0: [-1.86 -1.96 -1.5   1.33  1.01  0.   -0.52  0.   -1.09  1.39  0.89  0.
  1.37 -1.11 -1.52  1.54]
1: [ 0.53  0.35 -0.1   0.19 -1.28  0.59 -0.58  0.    0.41  0.1   0.38 -0.31
  0.19 -0.14  0.    0.17]
2: [-0.92 -0.78 -0.26  0.05  1.91 -0.4   0.57  0.24 -2.1   2.01 -0.28  1.69
  1.62 -2.35 -1.19  1.41]
3: [ 0.73  0.47  0.09  0.13 -1.5   0.42 -0.54  0.    0.   -1.   -0.68 -0.93
 -1.18  1.35  0.   -0.86]
4: [ 1.05  0.77  0.23  0.   -1.83  0.33  0.1  -0.09  0.79 -0.1   0.42 -0.95
 -0.03  0.    0.36 -0.18]
5: [ 0.   -0.17  0.73 -0.51  0.75 -1.56  1.41  1.34  0.88 -1.04 -0.5  -0.73
 -0.95  1.04  0.77 -1.05]
6: [ 0.35  0.7   1.01 -1.07  0.68 -1.5   2.05  1.42  1.4  -0.81 -0.31 -1.27
 -0.63  1.    0.79 -1.  ]
7: [ 0.    1.11  1.99 -1.88 -0.63 -1.13  1.13  1.44  0.38 -1.32 -0.76 -0.17
 -1.43  1.12  1.01 -1.31]
8: [ 0.57  0.87  1.19 -1.33  0.32 -1.84  0.    1.97  0.   -0.42  0.    0.18
 -0.89  0.03  1.17 -0.88]
9: [ 0.96  1.58  1.33 -1.8  -0.55 -1.    1.03  1.06  0.92 -0.6   0.   -1.35
 -0.61  0.    0.52 -0.78]
10: [ 0.94  1.33  1.82 -1.57 -0.08 -1.39  1.61  1.74  0.9  -1.27 -0.65 -0.52
 -1.2   1.35  1.09 -1.32]

[-0.67 -1.08 -1.11  1.25 -0.05  1.8  -1.87  0.    0.39 -0.01  0.59 -0.31
  0.03  0.23 -0.04  0.14] 1 3 4
[ 1.32  1.08  0.   -1.87  0.   -1.22  1.43  1.34 -0.46 -0.14 -2.31  0.92
 -0.73 -0.2   0.96 -0.57] 8 7 10
[ 0.    1.05  1.19 -1.46  0.12 -1.69  1.8   1.7  -0.21 -0.79 -1.83  0.52
 -0.95  0.41  0.   -0.82] 7 10 8
[ 0.37  0.53  0.08 -0.06 -0.98  0.99 -0.68 -0.55  0.73 -0.94 -0.89 -0.5
 -1.23  1.59  1.1  -1.08] 3 4 1
[ 1.58  1.63  1.3  -1.64 -0.5  -0.5   1.18  0.92  1.17 -1.2   0.   -1.07
 -0.66  0.93  0.59 -0.99] 9 10 6
[ 0.94  0.    0.61 -0.34 -1.55 -0.03 -0.07 -0.07  0.62 -1.33 -0.79 -0.14
 -1.33  1.13  1.19 -1.35] 3 4 7
[-0.22 -0.08  0.44 -0.5   0.96 -1.12  1.11  0.85 -2.47  1.5  -0.46  2.48
  1.27 -2.02 -1.17  1.25] 2 0 1
[ 1.49  1.27  0.   -1.7   0.   -0.91  1.66  1.25  0.42 -1.03 -0.47 -0.84
 -1.17  1.16  1.3  -1.03] 10 6 9
[-0.94 -0.5  -0.35  0.44  1.93 -0.38  0.55  0.39  0.91 -0.83  0.   -0.89
 -1.12  0.    1.01 -1.37] 5 6 8
[ 0.32 -0.07 -0.11  0.28 -1.09  0.   -0.68 -0.25  0.    0.87  1.48  0.52
  1.04 -0.94  0.    0.68] 1 4 0
[-0.37 -0.31  0.29  0.    0.   -1.05  0.85  0.62 -2.32  1.32 -0.36  0.
  1.39 -1.92  0.    1.46] 2 0 1
[-1.57 -1.25 -0.61  0.    1.66 -0.12  0.43 -0.09  0.58 -0.27  0.15  0.
 -0.18  0.16  0.   -0.13] 5 1 0
[ 0.07  0.21  0.    0.    0.68 -1.71  1.66  1.32  0.    1.3   1.3   0.43
  0.92 -1.06 -1.06  1.09] 2 1 0
[-0.82 -0.25 -0.16 -0.28  1.63 -1.07  0.99  0.75  0.14 -1.58 -1.12  0.
 -1.63  1.32  1.65 -1.73] 5 6 7
[ 0.   -1.14 -0.48  0.3   1.8  -0.04  0.    0.04  0.5  -1.31 -1.03 -0.45
 -1.31  1.14  1.18 -1.1 ] 5 3 6
[-0.9  -0.27  0.15  0.16  1.51 -0.79  1.01  0.24 -2.41  1.15 -0.44  2.27
  1.08 -1.88 -0.99  1.24] 2 0 1
[ 1.22  1.02  1.69 -1.68 -0.07  0.    1.29  1.49  0.82 -0.87 -0.61 -1.1
 -0.72  1.31  0.94 -1.08] 10 9 7
